In the rows, zero is written as 128.
T: rows in several groups, each row roughly a mix of its group's directions
T (140 x 10)
[[170 136  99 118 138 141 162  95 149 129]
 [118 159 119 173 117  91 159 125 122 130]
 [130 134 170 136  81 139 136 134 129 165]
 [118 128 122 148 114 119  87  77 120 106]
 [109 142  99 156 107 156  88 104 127 133]
 [169 141  94 113 115 153 131  94 108 131]
 [113 173 152 107 106 124 152 153 126 155]
 [124 126 138 102  94 107 165 140 167 144]
 [144 128 115 136 123 129 155 107 180 163]
 [132 149 121 103 104 186 125 148 133 142]
 [148 142  91 143 151 150 135  84 149 133]
 [ 92 153 168 133 118 121 118 135 124  85]
 [114 168 153  75 126 136 134 125 117 116]
 [133  98 142  70 127 150 103 124 133 129]
 [ 96 101  94  98 153 157 121 131 147 124]
 [121 117 169 126  90 132 135 120 120 174]
 [111 142 152  62 117 131 125 121 131 124]
 [ 92 111 163 120 117 108 112 169 110 120]
 [147 137  88 127 168 123 126 126 138  84]
 [139  94 155  78 125 159 113 130 132 131]
 [125  75 113 141 145 106 141 116 159 106]
 [131 141 129 118 117 134 133 108 169 184]
 [161 141  94 131 138 153 145  87 150 136]
 [109 148 186 126 134 114 138 119 140 158]
 [139 103 115 194 133 120 119 119 139 132]
 [108 164 113  92 169 140 124 117 113 142]
 [143 136 129 117 122 131 158 118 167 180]
 [118 155 123 125 113 192 139 124 142 142]
 [109 159  99 103 162 147 121 102 116 149]
 [129 137 120 154 144 156  84 116  92 109]
 [123 154 149  66 117 133 136 122 116 113]
 [116 128 133 134 134 129 109 151  75  86]
 [121 137  86 125 171 116 111 141 123  92]
 [115 116 136 136 115 138 114 157  81  87]
 [124 122 136 104 107  95 154 123 180 128]
 [ 81 147 149 152 132 105 116 160 145 125]
 [111 116 121 142 133 123  99 139  87  81]
 [132  93 141  80 131 151 107 120 156 115]
 [ 92 168 114 110 162 156 120 121 114 136]
 [119 124 148 129 147 125 131 157  82  85]
 [132 154 149  65 123 126 138 123 117 114]
 [ 96 110 159 112 112 111 119 172 107 121]
 [ 67 131 133 154 108 125 117 154 132 135]
 [120 123  76 131 126 160 109 134 124  91]
 [125 152 149  65 120 118 133 112 130 111]
 [110 173 117  91 159 143 134 122 105 139]
 [154 128 134 113 169  92 147 161 133 112]
 [152  82 114 150 153 145 112 107 125 101]
 [107 132 106 155  97 161  92 108 122 142]
 [179 134  95 137 123 139 138  94 144 139]
 [ 92 170 144 113 138  94 122 115 113 148]
 [148 119  81 128 130 154 114 130 117  84]
 [128 126  88 164 148 160 126 162 120 126]
 [121 157 162 133 113  94 117 135  86 145]
 [140 119 170 159  91 104 131 153 123 116]
 [123 104 121 188 132 107 125 119 152 145]
 [131 144 157  98 136 139 174 163 138 133]
 [ 93 158 112 103 166 136 135 103 112 143]
 [166  90 107 148 152 141 132 110 134  99]
 [161  87 116 148 162 142 131 114 124 100]
 [103 108 114 137 118 106  89  88 152 126]
 [111 122 101 156  99 155  97 102 120 150]
 [124 144 121 106 102 173 163 110 134 153]
 [118 148 118 111  92 180 132 132 120 153]
 [119 135 155  62 115 142 125 128 118 129]
 [140 133  87 134 169 115 121 140 139  88]
 [146  95 150  74 131 142 108 117 139 125]
 [116 169 127 111 107 174 124 148 108 139]
 [138  89 145  77 128 149 111 125 148 125]
 [ 87 139 169 122 135 102 116 101 129 152]
 [ 81 126 155 154 117 113 127 165 146 134]
 [148  94  94 149 148 130 102 102 129 102]
 [123 155 160  68 124 136 132 126 115 122]
 [116 163 145 153 118 106 110 147  83 119]
 [139  98 160 157  87  97 130 139 126 125]
 [143 106 112 194 130 117 120 117 128 130]
 [103 175 166 132 128 131 108 124 122  98]
 [ 90 149 158 134 127 102 113 103 127 164]
 [110 119 102 141  94 158 100 115 101 154]
 [160 101  76 131 128 126 148 136 120 152]
 [100 134  91 160  96 150 107 111 122 143]
 [144  95 167 137 105 112 125 163 146 111]
 [150 133 152  99 162  97 158 145 135 110]
 [145  94 113 156 158 140 113 117 110  90]
 [140 140 144  95 139 132 164 170 120 155]
 [127 133 112 104  88 171 162 134 126 134]
 [119 139 109  94  90 165 134 138 106 150]
 [131 116 100 104 143 170 143 108 167 136]
 [151  95 144 166  86 120 135 131 147 121]
 [140 132  83 127 170 117 124 136 131  89]
 [133 111 105 132 127 124 138 110 165 183]
 [125 125 141 101 109 100 162 128 176 138]
 [142  89 147  83 127 160 104 127 132 125]
 [124 126  88 130 173 115 121 134 135  87]
 [ 95 109 155 112 111 116 115 174 110 118]
 [ 97 154 170 123 146  89 132 120 143 137]
 [125 118 142  93 108 100 160 134 169 142]
 [142 138  79 127 169 115 119 139 125  97]
 [155  85  83 127 121 114 152 132 139 137]
 [113 103  97 122  98 164 154 143 112 106]
 [181 116 109 138 121 160 132 146 140 103]
 [ 97 146 180 121 139 132 100 119 126 105]
 [156  94  75 139 140 123 140 132 116 146]
 [ 82 153 154 147 123  97 127 118 142 152]
 [105 172 107 169 128 100 145 126 125 126]
 [165 138  91 136 138 149 145  90 150 132]
 [142  95 136 141 159  88 137 130 149  95]
 [ 85 145 152 120 132  94 121 119 111 164]
 [131 131 123 149 152 159  87 122  84 123]
 [ 96 161 181 125 117 126 129 129 146 109]
 [156 156 110 100 115 148 128  89 100 137]
 [ 95 164 170 126 139 121 103 112 137 109]
 [135 103 145 131 166  89 145 131 150  97]
 [129 154 153  66 123 134 134 121 118 111]
 [169 144 103  94 138 140 146  99 111 111]
 [112 149 155 115 126 135 118 158  79 102]
 [175 107 113  98 142 149 128  97 115 117]
 [127 158 110 177 135  91 147 129 121 139]
 [102 164 182 123 127 135 116 119 143 115]
 [ 77 152 147 126 136  98 111 118 117 152]
 [119 108 104 193 131 127 124 136 139 141]
 [157 107  83 149 135 153 118 139 115 100]
 [129 110 105 194 132 118 134 136 140 140]
 [147 128 155 105 161  95 162 139 143 110]
 [ 93 157 181 123 125 135 105 120 135 119]
 [141 141  84 129 171 112 120 133 131  95]
 [ 98 120 158 100 122 106 118 169 101 126]
 [111 107 171 121  96 126 146 125 121 167]
 [154  94  82 136 155 118 145 134 109 141]
 [137  98  93 152 139 127  95 109 118  94]
 [104 165 113  92 166 139 122 120 109 142]
 [161 123 122  93 121 156 147  86 116 117]
 [137 164 107  95 114 170 122 136 111 149]
 [119 143 141 110 128 131 163 174 116 165]
 [161 137  99 134 137 152 137  85 155 145]
 [163 142 131  93 159 130 153 162 120 141]
 [154 110  69 135 130 137 120 139 117 102]
 [114 132 145 131 132 127 112 149  84  78]
 [134 150 149  68 126 134 148 145 110 131]
 [105 170 132 115 109 114 148 159 112 159]]
one row of each group, then the others: which group is each in?
[137 106 100 193 127 121 129 131 133 132]
Y
[138  94 148 137  86 107 143 161 124 109]
V
[117 165 153  98 105 131 143 148 128 167]
L
[ 86 135 149 113 119 101 133 118 105 169]
Q

[ 98 167 175 119 117 136 104 125 127 112]
L
[ 91 122 139 169 125 108 121 164 155 132]
Q
[147 126 146 114 137 142 171 175 125 149]
Y
[150 110  71 129 129 137 106 125 116  98]
Y
[143 139 151  94 149 139 163 167 130 144]
Y
[138 136 160 112 158  91 156 150 148 109]
Q
[124 136 118 132 140 106 145 105 175 170]
L
[163  98 123 135 150  87 125 138 140  96]
V
[165 143  82 128 134 141 148  92 133 132]
V
[156 104 139 119 154  85 155 129 143 104]
V
[137 130 178 121 105 115 139 131 123 174]
Q
[130 143 140 154 103  86 116 124  84 139]
V
[153  95 149 162  97 130 127 139 161 119]
V
